A state moves one step at a time under one of 8 hidden systems, and each row is a state written as 18 numbers. Each run below is a few steps of one system.
run 1, Fata:
[[12,-30,-63,13,-35,-4,-11,5,18,8,-21,25,7,4,-17,49,-29,-7],
[-25,1,-5,41,-8,12,30,1,21,43,-6,25,10,-6,-66,3,-6,22],
[13,-37,-14,40,11,-9,-10,-2,-18,-20,-19,-35,-9,-12,-52,31,16,40],
[-15,-29,6,-32,3,4,20,39,27,10,33,-10,-3,16,-29,48,31,28],
[8,3,22,5,-16,0,45,-18,-49,-9,10,-7,9,46,-27,52,5,1],
[7,-25,-35,-13,18,-12,29,10,-3,19,-31,16,-18,9,-3,62,5,-47],
[-41,32,-15,23,28,-11,51,-22,14,1,-1,27,-18,19,-43,6,24,-13],
[6,-16,-60,9,6,-52,-7,-30,-5,-22,-14,-20,-28,29,-21,6,24,14],
[-24,4,-48,-19,-38,-14,9,16,41,2,26,39,-5,30,-15,25,9,31]]
run 2, Pugu:
[[-5,38,43,7,-1,5,17,-12,-2,19,-3,-5,18,36,-23,-66,0,27],
[28,0,-18,6,-2,-8,-43,48,-3,-28,-57,-6,13,16,8,26,-28,-17],
[-2,-25,5,-38,12,30,8,7,59,35,7,13,8,-3,-7,-47,7,30],
[42,-8,19,25,7,31,-7,-26,-40,-56,-40,2,7,-14,12,-3,-18,12],
[4,-46,-28,-45,0,-1,-15,17,26,21,22,4,-19,-39,41,19,9,-14],
[-9,22,39,24,5,30,40,-51,-30,1,21,23,-2,-32,2,-28,2,3],
[5,-8,-22,6,7,-43,-24,14,-35,3,-10,-31,-22,-17,25,40,1,-53],
[-52,35,27,-8,9,-2,29,18,25,36,42,14,-7,-7,-11,-22,26,3],
[15,33,22,34,7,-16,-23,-7,-37,-26,-28,-42,20,34,-13,-1,-22,-33]]
run 3, Zedub:
[[-8,-11,-27,3,-40,-49,-29,12,1,22,28,-38,0,30,-23,-3,8,37],
[1,18,-5,21,-39,-1,6,38,-14,-15,-21,25,17,37,-30,49,-17,26],
[26,-39,-17,-14,-2,-3,6,0,16,43,-23,-24,24,49,-38,22,-18,-19],
[19,-26,19,3,24,24,48,1,-18,-3,-44,17,-11,9,-35,14,23,39],
[9,-30,-6,-19,53,21,11,-32,29,-38,6,-28,1,15,-18,30,18,-29],
[2,-12,0,-23,4,-9,44,-53,-33,-16,32,4,-33,6,15,2,42,25],
[-17,24,-43,21,5,-11,8,-40,-2,-42,11,25,-16,-7,12,33,-3,-49],
[-23,4,-49,20,-18,-49,4,-40,1,43,17,2,-28,-2,-11,-35,12,5],
[-27,33,-29,62,-11,-25,-24,18,1,-33,-18,9,-9,-13,-36,8,-4,24]]
run 4, nur:
[[38,-28,-5,-39,-23,17,-30,6,-7,5,-2,3,12,-16,62,8,-30,-28],
[-18,5,15,2,-4,19,22,-1,8,74,10,32,4,-42,9,-22,-17,-32],
[11,6,27,61,14,4,-27,-4,-34,0,-30,-27,5,-49,-12,-29,-19,-4],
[-12,-6,40,-16,24,11,-28,68,23,-6,10,-29,3,-25,0,1,20,23],
[4,35,54,-26,-5,19,-6,-11,-5,-18,38,-21,32,34,24,-21,-11,-16],
[43,-16,6,-38,-1,12,-10,22,-8,21,-47,7,16,15,40,-2,-30,-40],
[-20,20,14,9,33,30,30,-1,31,37,-27,40,2,-24,-9,-35,-10,-32],
[17,0,11,32,34,13,-31,-20,-4,-40,-34,-22,-3,-34,2,-52,-2,15],
[-6,-10,16,-40,10,24,-28,42,41,-30,28,2,-1,-31,33,-5,16,27]]
run 5, pema:
[[-24,7,2,-30,4,-6,43,2,15,-9,40,3,-5,51,-24,45,32,5],
[22,10,-7,9,-8,-15,35,-60,-57,-19,-16,7,-12,34,7,9,2,-16],
[-29,-1,-43,-7,17,-35,22,5,-2,6,8,22,-47,-22,14,38,33,-26],
[-29,40,-27,24,7,-20,21,-54,18,8,5,19,-8,21,-21,-47,4,-11],
[-4,7,-47,27,-22,-58,-43,2,-25,-12,-10,-14,-31,-17,14,-14,7,16],
[-39,19,-33,3,-43,-20,-3,20,40,30,34,20,9,24,-27,2,-5,21],
[26,-7,-14,42,-43,-15,-2,-18,-40,22,-34,-3,12,21,-34,-8,-27,31],
[-18,-17,-12,19,-4,-11,11,49,0,1,-2,5,-14,-11,-41,62,21,31],
[-4,7,13,15,11,9,37,-40,-3,-15,6,-14,14,55,-60,9,9,17]]
run 6, nur:
[[16,-3,-36,2,19,-2,-6,-40,35,-10,-30,-11,20,52,-27,-8,-22,-38],
[13,-17,-27,-13,-2,14,21,1,21,-2,-45,50,-14,9,-10,-24,10,56],
[-10,-12,-28,22,14,32,1,-52,36,-50,25,11,4,-21,-19,18,-2,-1],
[23,-52,-16,-28,-18,-7,2,-28,-20,4,25,-8,-26,-20,24,-10,26,51],
[-21,7,-4,13,-31,9,17,-4,-21,-5,48,29,-4,-37,15,61,-7,-20],
[2,-22,-2,13,-3,-45,1,-18,-43,55,16,-48,-18,-8,-6,-1,13,-19],
[-24,40,19,32,-16,-25,7,59,-36,2,-13,13,-9,-4,-13,33,5,10],
[-15,17,2,3,26,-34,-17,8,16,-2,9,-59,12,49,-36,4,8,-31],
[13,26,3,-26,-19,-14,9,30,-7,-10,-38,21,6,67,0,-15,1,36]]
run 7, Pugu:
[[-19,9,6,-19,26,-9,11,57,-7,-8,-11,24,-37,-36,32,29,30,-10],
[-16,20,31,-2,40,19,3,-40,23,2,34,-29,18,-1,-3,-30,-2,-51],
[10,34,11,-14,-12,-46,-22,30,-50,-16,-18,-12,-21,16,47,-19,11,3],
[-28,30,-4,1,-3,17,-15,29,55,29,4,28,25,-10,3,-11,-32,-44],
[24,-1,20,19,15,-15,-13,-12,-28,21,-49,-31,-3,7,-12,-68,-1,19],
[-2,-4,4,-3,13,19,-33,72,26,-27,-22,10,3,-35,13,30,-6,2],
[19,-28,38,-21,15,37,-4,-33,18,23,27,-32,23,-8,4,-50,-4,7],
[32,2,23,-6,-17,5,-5,27,-59,-25,-28,18,-10,-21,49,19,-7,6],
[-11,-19,-4,-23,18,21,15,-3,37,54,17,13,5,-31,14,3,-10,-55]]
run 8, mav:
[[0,-3,11,13,-37,34,-16,14,26,17,22,-3,53,12,-31,31,-44,-8],
[21,-24,25,-9,1,7,52,3,-34,39,-36,10,-6,25,-26,5,12,30],
[7,-25,14,-3,34,42,-4,22,20,-53,-3,-5,7,-24,-10,57,4,-3],
[-1,-22,0,-56,31,-4,32,-37,25,12,31,-18,-14,32,2,-21,40,3],
[2,25,-1,-10,-8,0,4,-16,-32,-67,23,21,-19,-10,51,25,12,-3],
[-20,3,-53,-11,-12,-23,2,-27,33,36,23,13,0,14,8,11,-14,-60],
[-14,35,-21,53,1,-33,16,-18,-43,-9,-35,24,-31,-13,-12,-17,10,7],
[-7,-14,-35,37,-10,-21,-60,17,29,-4,6,-41,13,-14,-29,13,-20,-7],
[-11,15,16,10,-28,-12,10,3,-4,27,10,-1,3,26,-32,-47,13,68]]
run 9, mav:
[[27,-30,-33,6,-21,-34,-26,-49,-14,9,6,-48,2,29,-12,-27,-4,17],
[-15,8,-16,15,-53,8,-7,27,2,-11,15,50,-3,-25,2,13,-5,59],
[9,-19,10,26,-17,27,17,-47,-2,37,19,-17,37,9,-41,11,-34,-21],
[7,-32,7,1,0,-10,26,34,-40,17,-20,7,-31,-23,-10,37,31,43],
[-26,1,23,6,32,34,5,-2,44,-27,43,-20,22,-6,-35,33,6,-16],
[12,-8,13,-42,3,-35,28,-18,-39,5,18,-29,-23,46,13,0,39,14],
[-20,33,-16,-6,-14,7,-3,24,14,-53,18,38,3,5,22,55,-7,-23],
[1,5,-37,-3,8,-26,27,-52,8,31,-14,-2,-2,52,-22,-12,-4,-42],
[3,6,-38,34,-2,-22,-18,12,-21,-53,-41,19,-29,-18,1,16,9,31]]
run 10, bepe:
[[10,3,-7,13,-16,41,18,-52,-4,0,-1,53,7,-36,26,-15,-30,-18],
[8,-41,-9,10,29,-15,7,-33,-23,36,-7,-24,-34,-50,4,-19,20,-13],
[-40,37,25,35,-10,-2,-4,11,-22,-6,40,12,-14,-60,11,-5,9,12],
[6,-1,16,2,-7,-34,-40,2,-30,3,34,-72,6,3,15,9,-4,-31],
[-20,29,10,-16,-42,-34,-5,65,-10,37,10,11,0,22,10,6,2,18],
[9,26,7,14,-3,3,-16,15,10,14,-31,-13,40,48,-23,3,-44,-50],
[14,-6,5,-19,30,-5,4,43,17,3,-64,2,-7,30,-20,-27,19,33],
[6,14,10,-11,21,56,-10,-5,49,-54,-10,26,27,0,9,-13,-19,-6],
[42,-47,-10,-48,13,11,4,-46,5,-3,-6,-9,-11,8,29,-39,16,24]]
run 11, bepe:
[[-5,-12,5,3,28,-17,10,-50,1,36,15,-35,-13,-2,-18,-63,25,7],
[-3,28,2,25,-19,-4,-19,22,-39,-41,-9,29,-18,-47,41,13,-7,9],
[-12,-19,-9,-11,9,-21,-33,-5,35,38,45,-56,9,-4,-4,-10,-1,-33],
[4,34,18,17,-53,-16,0,23,-47,11,-12,23,2,15,6,-19,-10,49],
[10,-17,-7,1,19,7,-31,34,27,17,-24,-24,23,-6,-5,35,-30,-65],
[-5,13,36,-9,3,5,21,12,7,20,-10,-2,5,31,-29,-54,19,58],
[30,4,11,-8,13,37,-21,11,-4,-55,-31,13,19,-5,35,27,-28,-34],
[-2,-29,-3,-54,23,0,20,-13,39,44,18,-8,-13,12,5,-43,30,12],
[8,36,7,24,-25,22,13,-31,-34,-28,-15,53,2,-17,33,-12,-28,-8]]
run 12, Zedub:
[[10,-20,2,-43,38,14,48,10,0,-20,-24,27,-22,14,10,39,31,-5],
[8,-1,-7,-17,35,14,31,-77,11,-24,8,0,-1,29,3,-21,9,-29],
[6,-13,-37,3,13,-25,7,-41,-29,-28,-5,12,-49,-36,31,-7,29,8],
[-40,25,-51,17,-7,-11,-6,-30,44,-24,39,29,-9,-14,-3,-6,3,-6],
[-6,6,-27,45,-47,-39,-31,-26,-28,4,23,-20,-4,-8,-12,-20,-10,29],
[-25,7,-33,30,-37,-19,-21,55,15,11,0,17,0,-12,-26,46,-13,12],
[1,0,14,19,-25,-2,0,9,10,42,4,-27,37,47,-59,-2,-21,12],
[26,-27,22,3,11,0,10,47,-33,2,-46,-19,0,15,-28,46,7,15],
[1,-15,14,-44,38,25,40,3,36,3,-4,-2,13,49,-24,26,15,-17]]
run 13, dotum:
[[-31,43,-8,-3,25,-33,-9,-19,18,-7,27,-29,-2,27,5,-17,8,-57],
[0,36,-36,-2,-10,-45,-13,19,-13,3,-51,27,-25,20,28,-31,-1,-5],
[-14,13,-34,10,7,1,-47,29,58,-9,-15,0,21,-2,-4,2,-32,-42],
[36,-26,-18,-17,-6,-3,-29,-1,19,32,-44,-6,10,14,6,-63,-19,20],
[28,-27,16,-9,-11,46,-34,40,11,-16,-16,6,25,-35,23,22,-33,-1],
[20,-46,33,-34,7,22,3,-15,8,54,25,-35,15,-12,8,-25,-2,-3],
[21,3,59,0,2,25,21,14,-62,1,-12,8,-4,-34,32,10,-1,-3],
[-27,2,31,-8,39,-11,9,0,-3,15,49,-40,-13,-26,7,14,30,-40],
[-15,56,30,2,11,-29,22,-2,-42,0,-11,8,-22,14,22,-44,23,-3]]
run 14, Fata:
[[4,30,35,-27,-13,-6,26,1,-29,17,-5,26,-10,17,32,-58,13,31],
[30,-7,-21,-3,4,26,-34,-29,8,-59,-12,4,15,-7,37,7,-30,-33],
[-9,-2,7,-23,-4,9,15,-6,23,70,7,23,-3,-19,18,-63,-3,-2],
[7,15,8,44,-4,12,-29,-29,-30,-59,4,-1,-2,-45,16,-14,-11,14],
[0,-33,-2,-36,0,-4,-36,20,39,46,30,-34,5,-21,21,-25,-3,-12],
[-11,47,54,25,-30,9,1,14,-48,-19,21,13,9,-17,17,-12,-8,23],
[29,-25,4,-14,17,3,-45,14,7,7,-17,-46,19,-5,20,9,-29,-57],
[-25,45,49,-7,16,8,25,40,-5,21,-10,30,-8,-14,15,-38,14,5],
[31,3,6,5,34,3,-35,-31,-8,-61,-19,-44,10,15,13,-15,-9,-26]]
run 15, pema:
[[-6,8,-27,-6,-28,15,-22,3,62,-10,7,27,25,24,-12,-35,-20,37],
[45,-49,-16,2,-45,7,-26,-6,-17,5,-15,-7,9,-6,0,-8,-19,55],
[-9,-30,19,-3,-19,38,23,26,12,16,27,25,8,-29,-24,39,7,47],
[15,-21,45,25,15,33,28,-45,-31,1,14,-30,16,-4,-37,4,2,11],
[-10,8,46,-8,28,-9,10,23,-41,-26,27,-32,-21,-20,17,33,37,-4],
[-19,38,25,-19,15,-1,19,-25,4,-4,40,-14,16,35,10,10,-2,-64],
[16,20,-6,-14,10,-36,-3,1,-40,17,-40,-1,-19,10,48,-16,-6,-55],
[-28,27,-39,0,16,-6,-9,27,48,8,-22,40,-6,-11,12,0,-12,-50],
[17,-3,-34,9,9,-9,-27,-18,33,9,-50,-1,4,17,-12,-68,-15,9]]
run 16, dotum:
[[19,-13,-12,10,-35,-11,-51,37,14,40,-25,-13,23,-2,-4,-31,-37,13],
[30,-29,29,-1,-13,24,-36,47,3,23,-24,-30,37,-3,-11,4,-33,6],
[30,-41,52,-40,16,25,2,34,-5,33,-6,-35,17,4,0,4,4,9],
[18,-7,66,-39,32,33,33,16,-25,1,0,-8,5,0,20,18,13,-16],
[-5,3,33,-36,51,2,38,-15,-20,0,16,-8,-23,-9,30,9,33,-45],
[-25,43,8,-7,35,-12,28,-19,-16,-12,1,24,-32,-16,36,-19,23,-39],
[-28,44,-32,15,20,-35,-19,-20,7,-24,4,5,-24,-17,29,-26,6,-43],
[-18,37,-42,16,-19,-39,-43,4,19,1,-8,15,-11,-9,24,-51,-14,-6],
[6,12,-30,23,-34,-17,-67,22,20,6,-16,-8,23,1,6,-24,-44,-10]]

Which system made each of these runs?
run 17:
[[-20,35,2,56,-35,17,-15,11,-11,-13,6,32,18,-38,-5,24,-38,-14],
[15,-41,9,-3,22,-25,-20,6,-6,30,-3,-76,1,10,-29,-2,16,2]]
 => bepe
run 18:
[[21,-7,32,-35,-14,45,-6,51,15,-1,-21,33,21,-5,26,-6,-18,26],
[38,-26,36,-24,4,55,-10,-14,12,11,-5,-10,38,-5,21,-18,-35,-23]]
 => Zedub
run 19:
[[32,-3,32,31,-15,0,-20,-14,-42,26,-20,-45,29,8,-11,-16,-35,-18],
[-1,-15,14,-27,-3,-3,5,81,2,37,-23,15,-9,-11,9,26,11,13]]
 => Pugu
run 20:
[[-23,3,-6,49,3,-31,8,36,-22,33,-26,-7,-19,-20,-46,27,11,6],
[-27,16,10,6,27,-14,2,29,32,-1,3,-35,14,44,-58,12,18,0]]
 => Zedub
run 21:
[[-11,2,-7,-52,4,6,32,17,47,43,0,30,9,42,0,-1,2,-23],
[38,4,21,22,19,12,8,-40,-41,-22,-54,-6,5,13,-5,-39,-12,6]]
 => Zedub
run 22:
[[-21,13,20,14,34,31,20,9,32,6,-24,30,-6,-31,-21,-47,12,29],
[29,-33,7,-3,20,4,-25,-39,-7,-47,11,-52,-2,-1,-4,-23,19,39]]
 => Fata
run 23:
[[-2,-17,21,5,-39,8,-6,-14,-12,23,52,-13,3,-25,-3,-32,8,63],
[-7,13,13,31,-21,19,-20,33,-15,-23,16,5,21,-31,5,64,-30,-28]]
 => Zedub
run 24:
[[11,-1,-19,-6,12,-17,-34,-34,35,-1,0,-44,20,44,-15,-47,-13,-16],
[17,-1,-27,-5,-32,-2,-15,31,-5,-16,-41,45,-14,-7,23,-15,-5,55]]
 => bepe
run 25:
[[20,-24,-38,36,4,-2,-11,5,6,27,-66,7,5,-8,-30,10,-31,-23],
[-12,-4,-8,4,33,6,-1,39,40,-18,-36,10,-11,3,-39,-12,25,48]]
 => pema
run 26:
[[-15,5,-34,20,-2,-2,-30,3,44,9,-17,25,-8,-35,-3,-61,-7,29],
[-2,-7,-10,25,-28,22,-47,-8,31,-29,32,-6,24,-30,-5,-22,-22,39]]
 => nur
run 27:
[[-3,-33,0,29,0,-12,-29,8,-9,-13,17,-41,-14,-39,-27,3,23,58],
[-19,18,41,-3,-28,10,10,2,-3,-9,66,-18,23,27,-24,13,9,37]]
 => pema
run 28:
[[7,-26,-24,-25,29,-12,38,13,15,23,-52,18,-22,31,-25,9,27,9],
[-21,35,-19,25,23,6,29,-43,8,-57,-4,31,-14,13,-23,2,16,5]]
 => nur
run 29:
[[-27,28,25,53,11,19,9,31,5,15,-26,23,8,-30,-43,-7,-9,11],
[7,-12,8,24,28,-13,-37,7,8,-26,-7,-71,16,17,-44,3,5,5]]
 => pema
run 30:
[[16,-27,-17,44,23,-18,-17,-28,-11,-1,-25,-53,4,9,-50,9,-5,-13],
[-12,1,15,-18,-2,0,25,48,3,-14,-2,18,-14,16,-19,16,36,67]]
 => nur
run 31:
[[11,-14,53,-9,41,40,-15,37,13,12,-19,-21,19,-35,7,-8,-11,-24],
[29,-11,62,-43,27,22,-4,20,-21,2,-9,-23,3,-13,43,-26,9,-5]]
 => Pugu
run 32:
[[31,-13,-31,-4,-53,-27,-34,16,-22,9,-25,6,-3,9,25,-23,-17,43],
[-7,-19,-16,30,-17,43,6,6,37,27,-11,43,17,-41,-30,10,-29,11]]
 => Pugu
run 33:
[[3,-3,44,10,-16,23,-12,-23,-29,-2,46,-15,3,-54,28,-29,-2,22],
[14,-19,35,-11,-10,10,-29,37,-27,15,21,-27,9,-44,37,30,-14,-24]]
 => nur
run 34:
[[-15,7,17,0,-1,14,-35,45,13,-38,24,6,-8,-56,27,-1,11,36],
[-4,17,24,-17,-41,10,-28,1,12,9,61,-19,37,11,22,-5,-28,-15]]
 => Zedub
run 35:
[[8,-35,-39,37,-29,-1,-35,4,15,4,1,-20,21,-10,-36,45,-32,-4],
[-1,-7,29,-14,-2,1,32,33,-4,30,-17,3,-1,30,-36,-12,25,59]]
 => pema
run 36:
[[-37,18,23,9,30,13,32,41,15,23,3,15,-1,-22,-24,43,7,-39],
[7,8,39,-15,43,-15,9,-15,-16,-1,0,-59,3,44,-14,-21,23,-21]]
 => Pugu
run 37:
[[1,14,-38,-10,-3,-11,-3,-20,13,31,-20,32,-6,-6,39,-22,-27,-65],
[-12,12,-22,36,16,-28,-7,-16,-2,33,-38,4,-23,-24,-13,-68,4,7]]
 => bepe
run 38:
[[-11,-1,34,27,4,25,-16,-30,-5,-8,52,-27,8,-57,2,-27,-1,8],
[-1,13,25,6,-34,-32,-12,-3,-58,2,38,-24,-14,-14,27,-17,16,33]]
 => dotum
run 39:
[[-36,58,36,19,-9,16,-3,31,9,-37,25,20,12,-3,-6,-7,3,29],
[22,-6,2,-17,-22,-29,-47,13,-16,16,11,-55,19,25,24,4,-24,-36]]
 => Zedub
run 40:
[[14,47,9,37,-9,3,-11,-1,-40,-46,-42,18,11,10,12,4,-29,-18],
[-8,-25,-39,-32,8,-25,-27,27,54,49,-2,-11,-9,-3,7,-17,2,-16]]
 => Pugu
run 41:
[[-2,-12,-5,-38,9,9,51,-3,-14,3,8,45,-34,-19,36,35,29,-7],
[-14,27,-8,22,22,11,20,-71,13,-8,10,9,6,2,-3,-26,-15,-54]]
 => Zedub
run 42:
[[32,-40,29,-37,22,-2,-13,3,-31,-9,11,-47,-16,-22,38,1,27,9],
[-33,27,18,-42,5,18,8,22,33,-2,49,31,-2,-16,42,0,11,-16]]
 => mav
